In the rows, zero is written as 128.
The rows of R fall into a few groups, and each row is roughly a mix of its group's hidden directions.
R (182 x 12):
[[130 101 110 159  76 123 143 130 142 109  98 140]
 [182 121 114 135 127 157 145 146 138  91 110 129]
 [154  95 138 127 101 153 131 148  87 121 129 162]
 [108  70 123 120 127 104 102 127 144 130 160 117]
 [141 132 150 132 120 103 126 112 143 190 116 153]
 [144 139 140 162 101 152  99 156 126  98 160 134]
 [104 119 141 119 157 111 100 133 182 105 141 124]
 [156 140 149 134 132 137 117 195 131 127 128 148]
 [ 98 133 145 127 126 124  98  92 111 124 180 135]
 [153 171 104 113  90 113 156 109 136 134 119 141]
 [156 142 148 112 127 148  88  97 146 127 119 167]
 [151 118 120  98 150 144 121 131 112  88 176 125]
 [101 135 171 109 115 138 159 114 117 113 127  86]
 [151 159 132  88 126  95 145 147 162 143 118 139]
 [128 154 128 132  87 109 132  80 133 103 141 152]
 [119 151 160 167 157 147 111 112 101 115 102 122]
 [115 162 122 132 136 125  90 110 119 149 144 178]
 [129 152 126 119 104 145  66 122 131 137 148 153]
 [156 134 135 122  89 138 142 157  90  92 123 143]
 [147 194 138 119 126 151 140 129 100 124 141 130]
 [124 144 119 120 166 100 114 151 164 108 158 149]
 [113 107 134 141 138 100 125 175 158 137  91 113]
 [141 110 132 158 142 117 120 179 121 115 151  90]
 [173 148 148 122 134 105 128  98 167 129 121 102]
 [168 137 129 104 123 109 122  93 107 160 105 102]
 [125 104 145 114 158 133 102 119 144 114 185 118]
 [107 114 152 146 168 104 108 119 152  92 126 149]
 [108 145 150 100 136 137 136 148 114 129 161  77]
 [118 175  93 116 126 114 156 129 113  90 141 131]
 [130 121 135 187 153 149 100 144 149 113 136 116]
 [136 119 119 147 104 161 115 153 132  73 147 119]
 [124 150 137 136 131  92 151 140 111 177 132 162]
 [103 174 103 151 127 106 154 130 109 100 131 146]
 [127 144 131 139 155 181 139 152 113 109 155 152]
 [138 152 146 132 159 118 140 142  87 110 141 172]
 [ 97 168 108 126 120 130  85 108 136 140 102 148]
 [173 113 156 104 163 135 106 113 146 149 135 121]
 [163 114 159 160 146 170 106 138 111 119 131 137]
 [179 118 112 106 149 153 150 119 152 125 112 103]
 [147 140  99  94 117 106 161 102 155 146 114 147]
 [124 107 137 138 140 166 124 129 192 138 119 132]
 [125 171 112 125 138 101 168 106 104 137 101 118]
 [118  95 172 131 148 162  92 145 120 127 124 120]
 [159  99 140 145 141 132 109 128  92 147 130 173]
 [124 164 113 121 134 113  92 135 160 124 172 108]
 [103 133 116 109 149 165 135 145 112 149 100 169]
 [ 88  93 113 112 134 170 148 150 115 147 129 127]
 [111  91 146 156 113 130  94 127 147 122 105 166]
 [125 115 120 132 143 102 178 119  84 110 126 105]
 [ 97 144 147 133 117 101 136 131 119 176 131  87]
 [118 134 117  77 167 105 140 127 102 147 147 120]
 [113 126 183 113 135 137 150 123 151 151 101 103]
 [147 108 130 149 126 102 158  87 121 124  92 153]
 [ 90 154 141 146 130 121 108 140 180 139 137 108]
 [159 170 116  97 139 113 155 130 115 160 150 129]
 [117 138 120  89 152 143  94 155 128 131 174 125]
 [104 112 158 148 150 148 128 178 112 105 141 134]
 [109 125 116 145 132 130 105 106  98  94 174 106]
 [101 108 150 115  98 151  93  95 140 106 110 125]
 [116 116 112 112 136 103 109 141  97 122 186 117]
 [107 163 110 124 117 167  93 146 141 131 152 104]
 [135 163 112 164 108 145 126  98 111 102 120 161]
 [117  88 147 107 151 147 106 100 102 124 102 105]
 [120 143  97 147 111 154 106  87 124  94 145 147]
 [ 72 146 120 151  98 129 122 122 138 148  97 120]
 [119 138  90 109  79 105 159 128 137 145 115 134]
 [ 93  75 131 113  85 137 117 131 130 128 119 121]
 [ 98 122 109 139 130 111 141 160 173 148 134  94]
 [144 128 156 131 108 156  73 153 136 113 133 148]
 [118 128 103  90 122 170 155 120 102 147 152 141]
 [113 117 120  93 127  80 159 120  95 129 127 106]
 [ 86 138 101 151 108 131 148 100  91 134 113 113]
 [ 95 132 172 125 130 104 153  94  97 119 129 135]
 [102 112 142 143  92 141  99 113 122 136  89 159]
 [ 99 119 116 114 119 104 133 160 133 155  78 145]
 [143 117 162 127 168 145 121 146 136 112 172 105]
 [133 136 149 123  99 137 186 138 128 137  96 105]
 [ 86 105  95 130  89 118 132 144 102 125 148 140]
 [126 105 144 128  90 117 141  99  86 137 118  94]
 [100  95 126 154 103 144 159 143 143 113 140  92]
 [148 139 125 119  89  98 150 149  84 141 118 111]
 [157 106 155 128 138 122 170 103 136 118  87 137]
 [116  91 120 153 176 114  97 145 151 125 133 129]
 [131 131 182 154 132 158 137 116 112 138 122  92]
 [153 118 116 147 127 136 112 146 151 122  94 182]
 [ 82 119 155 131 107 140 157 147 129  97 145 152]
 [120 147 112 119 131 150 100 143 163 176 150 142]
 [143 184 127 120 118 151 129 145  91 143 136 150]
 [155 124 119  98 101 111 183 135 118 117 148 136]
 [109 106 157 159 116 111 109 120  90 123  91 120]
 [108 145 170 133 144 127  92 134 174 143 134 127]
 [ 92 102 113 137 109  98 105 145 113 127 168 109]
 [132 148  97 133 137 128  87 125 139  96 122 175]
 [ 95 132 151 108 151 105 132 139 131  78 142 152]
 [139 127 132  92 131 120 181 124  83 124 115 128]
 [150 121  97  88 105 164 123 133 104  97 130 125]
 [120 134 133  97 114 153 128 164 182 148 126 124]
 [108 124 127 157 141 122 132 159 151  74 153 130]
 [156 136 112 113  74 144 118 124 167 145 126 136]
 [127 127  92 133 105 136 100 136 175  90 132 140]
 [170 114 140 107 123 147 134 121 155 138 105 174]
 [138 152 108 123 135 134 121 124 185 109 167 115]
 [126 121 127  89 102 126 142  99  85 161 111 124]
 [121 134 148 112 111 150 127  81  92 122  91 117]
 [159  94 159 105 155 100 158 115 115 124 141 121]
 [112 163 151  86 134 127 144 152  92 127 147 143]
 [121  99 113 150 141 106 103 169 144 118 157 101]
 [111 103 176 122  98 113 144  99 116 116 134 102]
 [133 113 100 104 139  96  88 106 135 164 109 123]
 [ 95 107 122  80 104 143 107 110 117 157 141 131]
 [122 170 160 133 149 144 125 141  81 152 132 137]
 [131 113 119 122  92 136 153 122 131 156  80 160]
 [162 153 128 125  85 142 116 106 138 143 111 165]
 [123  89 134 114 146 133 127 162 124 132 171  91]
 [ 82 135 113 164 116 117 124 145 129 115 133  82]
 [119 124 125  84 157 128  97 138 133 145 175 121]
 [ 90 136 105  82 149 117 131 156 108 132 142 110]
 [127 142 103 129  87 129 148  87 113 143  91 135]
 [119 109 113 152 144 126 110 123  87 173  99 141]
 [109 120 139 171 169 120 104 105 133 110 140 101]
 [151 163 129 116 153 127  91 132 165 129 163 134]
 [126 136 122  96 150 109 166 134 115 149 150  84]
 [126 184 123 138 165 136 121 110  90 117 124 128]
 [140 128  60 105 117 118 126 108 130 108 118 139]
 [166 143 118 133 102 104 136 146  84 130 146  99]
 [142 144 108 158 165 105 148 163 130 141 158 115]
 [116 170 145 119 120 134 122 140 167 157 148  93]
 [181 142 112 123  92 148 152 118 108 148 127 130]
 [119 146 128 130 125 115 155 144 159 164  77 128]
 [135 147 109  92 165 122 118 143 103 122 141 171]
 [142 147 155  94 122 151 147 114  85 108 103 138]
 [123 141 131 147 146 107  97 168 109 122 169 104]
 [111  90 137 113 118  95 169 107 119 149 114 106]
 [149 158 118 105  94 137 157 102  88 138 133 138]
 [186 135 132 152 123 131 141 173 127 127 112 133]
 [153 109 150 135 135 133 146 109 154 125  79 162]
 [152 144 157 150 109 157 158 131 140 123 106  88]
 [108 145 118 142 149 151 115 117 164 113 115 179]
 [ 86 114 136 147  98 156 125 119 157 105  99 119]
 [154 116  83 120  94 104 140 128 147 142 127 162]
 [122  66 134  94 120 128 149 113 104 119 136 127]
 [111 129 149 155 109 148 151 157 127 101  87 107]
 [137 104  99 148 131 128 130 122 164 146 107  78]
 [170 156  88 121 143 117  95 109 130 139 146 134]
 [118  94 130 137 140 136 131 156 110 156  83  95]
 [131 128 101 112 131  97 178 115 162 148 109 124]
 [137 125 172 125 126 177 122 143 164 106 122 121]
 [173 156 122 146 115 158 125 144 121 114 156  96]
 [151 146 139 124 159 106 114 145 144 178 114 154]
 [144 136  83 155  91 126 127 127 170 115 129 137]
 [118 105 103  94 142 113 164 120 124 132 115  82]
 [119  79 132 139 149 130 115 160 124 136 138  83]
 [125 148 149 101 130 155  95 130 183 134 125 128]
 [105 115 156 125 106 129  93 123  74 117 112 126]
 [134 124 137 179 149 177 137 140 127 107 124 109]
 [ 80 140 168 130 118 145 102 106 130 117 156 132]
 [102 151 159  97 126 148  97 144 153 151 106 118]
 [114  89 127  84  93 127 153 154 113 125 134 117]
 [157 159 136 125 133 170 110 134 121  95 164 135]
 [100 117 135 177 108 134 150 159 135 102 106 124]
 [153 131 118 159 122 110 128 115 161 135  86  91]
 [110 107 134 142 120 162 148 111 143  99 176 111]
 [133 135 113 110 130  96 105 125 116 163  76 143]
 [157  92 149 135 136 104 135  98 157 163 110 130]
 [ 95 159 122 148 133 114 105  81 122 109 123 101]
 [ 81 112 110 146 104 125  83 136 143 128 137 149]
 [126 127  86 115 132 139  89 123 128 123 180 115]
 [ 94 106 152 122 164 158 133 163 151 122 132 141]
 [118 109 147 174 120 108 105 156 125  94 118 106]
 [114 104 159 111 145 109 100  97 138 151 163 144]
 [117 131  89 153 136  78 145 135 110 146 147 112]
 [ 82 127 120 132 131 150 111 123  79 128  99 111]
 [ 88  89  99 124 110 117 117 139 135 118 147  91]
 [121 119 147 139 102 179  97 149 138 143 112 151]
 [106 122 129 178 166 128 117 119 109  90 116 129]
 [137  80 119 154  96 125 110 129 106  97 148 141]
 [106 124 173 118 144 139 132 114 120 143 122  74]
 [132 137 140 144 147 197 136 114 109 133 126 145]
 [162 104  88 163 113 110 147 112 156 128 126 127]
 [165 143 119 113 115 114 133  79 159 136 136 102]
 [128 126 127 171 138 158 100 131  85 119 159 136]
 [161 104 111 133 129 122 170 103 114  91 106 127]]
Each list below has three rows that fit no group; the rest each fit one group, if only roughly. Name those rows in the order they come.
- j770: [118 112 123  89  83 104 152 109 146 112 117 148]
- j668: [135 180 137 147 129 101 149 128 160 130 160 119]
- j100: [139 176 111 140 125 145 103 124 106  99 128 166]
- j294: [176 106 131 152 108 143 137 148 144 115 144  92]
- j679: [146 103 114 102 118 136  96 135 118 132 182 149]
- j718: [145 122 121 120 159 129 161 105 171 135  97 105]
- j371: [106 106 127 125 136 166 138 112 167 101 139  92]
- j774: [145 154 100 128 146  82 115 143 110 155 122 100]
- j731: [111 150 134 136 151  83 153 130 130 111 107  86]
- j752: [156 169 134 120 120 106 169 132 145 152 153 138]
- j515: [ 88 114 134 157 123 169 107 144 144 159 114 118]
- j421: [156  72  97 107 105 143 122 138 139 119 123 127]
- j661: [144 132 102 132 140 151 131 125 190 111 124 155]
- j581: [122 113 105 148 127  81 112 123 121 158 127 171]
- j303: [131 116 111 130 175  89 117 106 129 164 148 137]
 => j718 j774 j661
- j925: [151 117 163 149 132 131 128  90 131 103 147  86]
- j601: [141 151 134  96 159 126 110 107 181 138 137 129]
- j842: [122 147  95 152 138 111  80 107 135 126 106 156]
- j836: [161 129 121 129 114 113 135 127 119 164  89  83]
- j747: [149 132 101 148 124 136  86  95 126 128 171 139]
- j77: [109 143 124 159 108 172 145 124 149 119 139  88]
- j696: [121 145  73 119 120 130 128 167 117 135 141 162]
- j401: [139 105 129  99 116 120  81 176 144 125 136 121]
- j223: [116 155 150 120 136 137 132 109 125 157  71 148]
- j363: [ 96 144 132 151 137 107 143 119 177  95 133 109]
- j922: [124 133  97 117 168 141  98 120 166 142 120 159]
- j567: [120 145 141 148 107 157 140 139 118 151  75 152]
- j569: [125 137 154 130 116 161 115  82 136  93 156 119]
- j816: [101 140 106 129 140 124 129  94 135  92 177 139]
 => j77 j401 j816
- j691: [169  79 114 136 130 103 155 109 128 128 122 106]
- j996: [133 135  68 143 108 128 138 126 140 115 170 132]
- j937: [153 165 120 143 128 110 180  97 122 123 131 118]
- j423: [149 154  99 165 133 130 159 140 130 113  93 151]
- j148: [120 140 125  73  97 149 132 151 132 100 146 117]
- j788: [134 147  89 126 154 137 155 148 114 109 174 136]
- j5: [154 107  97 136 119 135 132 116 110  75 158 120]
- j890: [141 127  86 160 133 123 145 100 131 101 123  87]
- j155: [118 116  99 173 129 139 141 169 140 131  96 113]
- j159: [183 120 137 142 109 140 111 130 162 131 132 163]
- j154: [154 101 134 100 158 155  88 105 135 123 148 136]
- j584: [ 87 137 150  99 142 127 153 147 135 136  82 134]
 => j423 j788 j154
- j95: [151 124 138 109 103 171 110 110 103 111 167 126]
- j790: [122 197 136 141 106 138 144 117 136 107 124 124]
- j573: [164 124  93 113 149 133 121 120 113 154 153  88]
- j409: [ 99 140 138 127 125 145  86 178 138 120 144 149]
- j953: [147 135 128 160 125 108 117 151 132 137 100 184]
- j863: [159 146 124 138 133 147  84 118 158 163 153 130]
- j45: [116 120  99 157 134 160 140 165 151 104 158 126]
- j318: [124 121 134  94 169 113 123 160 135 104 169 126]
- j120: [137 145 109 150 141 162 129 144 151  82 124 160]
- j53: [135  88 114 147 140 103 111 149 117 107  97 163]
 => j95 j120 j53
- j651: [133 120 135 119 186 136  80 134 120 148 119 125]
- j296: [166 161 161 129 127 157 139 115  88 123 132 138]
- j408: [101 150 143 144 105 137 136 101  94  98 155 104]
- j903: [121 134 130 101 136 152 128 129 141 110 192 149]
- j635: [143 114 102 175 115 152 148 139 145 115 133  89]
- j170: [145 177 152 140 120 128 140 138 163 124 166 122]
- j524: [ 76 104 163 129 122 123 124  93 139 119 117 147]
- j368: [117 119  81 130 133 118 151 105 107 135 176 115]
- j459: [110 108 168 116 117 135 101 102 102 147 124  90]
- j280: [108 113 100 162 144 115 123  87 133 121  91 109]
- j783: [ 95 175 104  96 143 155 111 130 128 144 129 138]
- j48: [162 130 153 125  85 129 109  96 159 124 148 117]
- j207: [124 137 149  93 115 139 158 145 122 157  97  91]
 => j459 j48 j207
- j144: [153 139 160 151 131 156  87 140 117 110 146 100]
- j64: [176  92 115 110 146 129 126 161 145 132 148 114]
- j556: [139 142 137 141 133 132 106 165 144 107 152 181]
- j645: [111 162 124 136 139 106 151 167 110 105 144 162]
- j50: [172 167 131 127 138  97 119 123 136 140  87 130]
- j539: [108 148 138 101  96 171 150 150 123 116 154 142]
- j68: [131 109 100 155 134 125 138 122  70 136 157 142]
- j439: [141 122 105 148  84 103  97 155 143 109 148 140]
- j972: [135 129 126  92 136 139 135 109 116 132 171 179]
- j331: [145 141 149 106 102 144 114 112 121 136  79 164]
 => j144 j539 j972
- j557: [162  79 127 141 151 112 139 115 148 137 135  93]
- j657: [120 163  70 141 117 134 107 122 158 115 123 121]
- j196: [133 166 137 138 149 129 115  81 153 135  96 144]
- j519: [143 142 151 103 167 122 149 114 154  99 129  93]
- j354: [181 122 100 140 138 125 107 155 116 112 156 144]
- j840: [119 137 131 125  81 150 120 142 117  97 119 174]
- j860: [ 74 102 133  98 130 116 126 117 139 118 122  89]
- j684: [150 135  98 115 135 122 112 181 120 143 158 104]
- j835: [152 175 119 126  95 148 147 132 118 147  93 117]
- j871: [106 124 130 103 131  76 141 138 119 145 166 105]
- j287: [130 141 170 100 155 157 147 151 112 134 102 148]
- j452: [155 109 115 107 176  97 130 147 125 132 138  96]
- j895: [135  95 160 145 118 129 103 114 132  94 167 150]
- j501: [134 130 156  91  95 164 134 150 106 138 143 105]
 => j835 j871 j452
- j125: [153 141 137 132 123 149 170 142  99  83 122 112]
- j685: [181 129 121 126 125 113 159 133 167 111 120 106]
- j171: [129 128 114 108 109 104 108 130 130 188 104 108]
- j241: [118 177 152 113 164 127 114 134 147 139 127  94]
- j980: [157 101 107 149 118 104 137 167 125 118  97 154]
- j939: [120  90 119 146 109 188 118 128 131 120 145 143]
- j730: [144 110 158 145 116 118 140 111 132 133  98  72]
- j663: [111 137 125 132 135 112 141  98 118 128  88 183]
- j460: [122 157 139 146 123 103 102 122 165 154 170 129]
- j883: [143 103 134 113 112 154 112 127 115 171 117 174]
 => j685 j171 j460
- j129: [168 118 101 121 144 137 114 167 136 113 123 169]
- j63: [186 127 117 157 105 148 144 120 148 125 116 108]
- j288: [117 111 140  95 134  99 119  95 125 143 125  78]
- j688: [113 133 131 117 107 130 156 104 162 142  96 172]
- j454: [ 97 126 136 139 123  99 127  75 107 143 130 160]
- j875: [130 180 152  82 132 121 129 126 155 139 140 137]
- j523: [115 151  89 144  92 126 122 102 166 116 110 119]
- j618: [151 106 138 154 124 128  89 148 127 104 169 150]
- j579: [ 80 128 150 132  84 158 143 116 146 135 122 135]
- j615: [106 109  69 126 144 141 103 132 144 147 149 139]
 => j288 j688 j579
- j988: [143 130 134 118 170 166  98 145 106  98 146 126]
- j210: [ 97 148 109 128 145 127  98 128 165  82 133 119]
- j739: [ 97  97 137 100 103 159 114 129 110 148  99 107]
- j594: [101 151 104 133 114 158 132 115 150 134  75 127]
- j697: [122 109  94 126 128 119 113  96  79  98 136 144]
- j335: [ 98 155  94 137 114 150 116 117 151 150 104  94]
- j292: [ 83 155 119  97 112 109 111 103 142 121 157 119]
- j36: [ 89 158 151 144 110 146 117  79 132 138 132 119]
- j151: [136 177 105 153 151 133 154 118 116 133 139  92]
- j669: [100 158 118 157 146 164 117 115 122 142 109 165]
- j825: [137 143 191 103 120 125 164 128 126 136 142 127]
- j337: [157 134  78 145 108 103 111 132 102 145 118 108]
 => j697 j292 j669
- j247: [125 118 112 114 137  90 148 154 162  90 155 137]
- j649: [ 84 124  89 141 123 143 107 124 143 111 135 168]
- j286: [156 160 127 135 125 125 106 129 115  76 130 164]
- j709: [108  84 160 128 111  94 127 143 117 132 117  93]
- j572: [190 121 138  98 127 139 116 125 156 142 143 137]
- j73: [156  92 134 123 131  94  89 127 145 112 161 136]
- j877: [104  88 139 137 101 141 158  96 137 128 124  93]
- j933: [149 132 112 132 160 186 117 127 146 107 140 148]
- j802: [105 131 118 183 119 126 149 140  84 130 114 134]
- j281: [145 131  89  92 133  94 156 131 121 129  96 147]
 => j286 j933 j281
- j236: [143 113 117 111 141 122  88 161 125 143 178 127]
- j248: [122  69 146 118 119 134 130 116 159 137 116  94]
- j665: [147 102  95 163 145 156 117 158 138 118 143 103]
- j690: [108 131 159  87 139 113 128 122 175 143 113 150]
- j369: [120 134 136  89 124 135 175 167 123 116 118 154]
- j330: [151 112 101 107 107 142 115  86 147 131 157 156]
- j98: [147 123 154 115 132 157 120 152 128  82 168 121]
- j156: [ 97 119 133 170 165 149 122 159 130 137 106 111]
- j886: [143 133 133 111 150 169 164 165 139 130 147 102]
- j383: [111 132 113 129 118 106 168 135 135 102 179 105]
- j66: [111 187 112 138 119 140 119 113  94 129 155 130]
- j591: [117  92 167 114 144 145 141 134 109 150 101  94]
- j108: [105 101 119 143  81 141  91 155 113 137 135 136]
 => j369 j156 j383
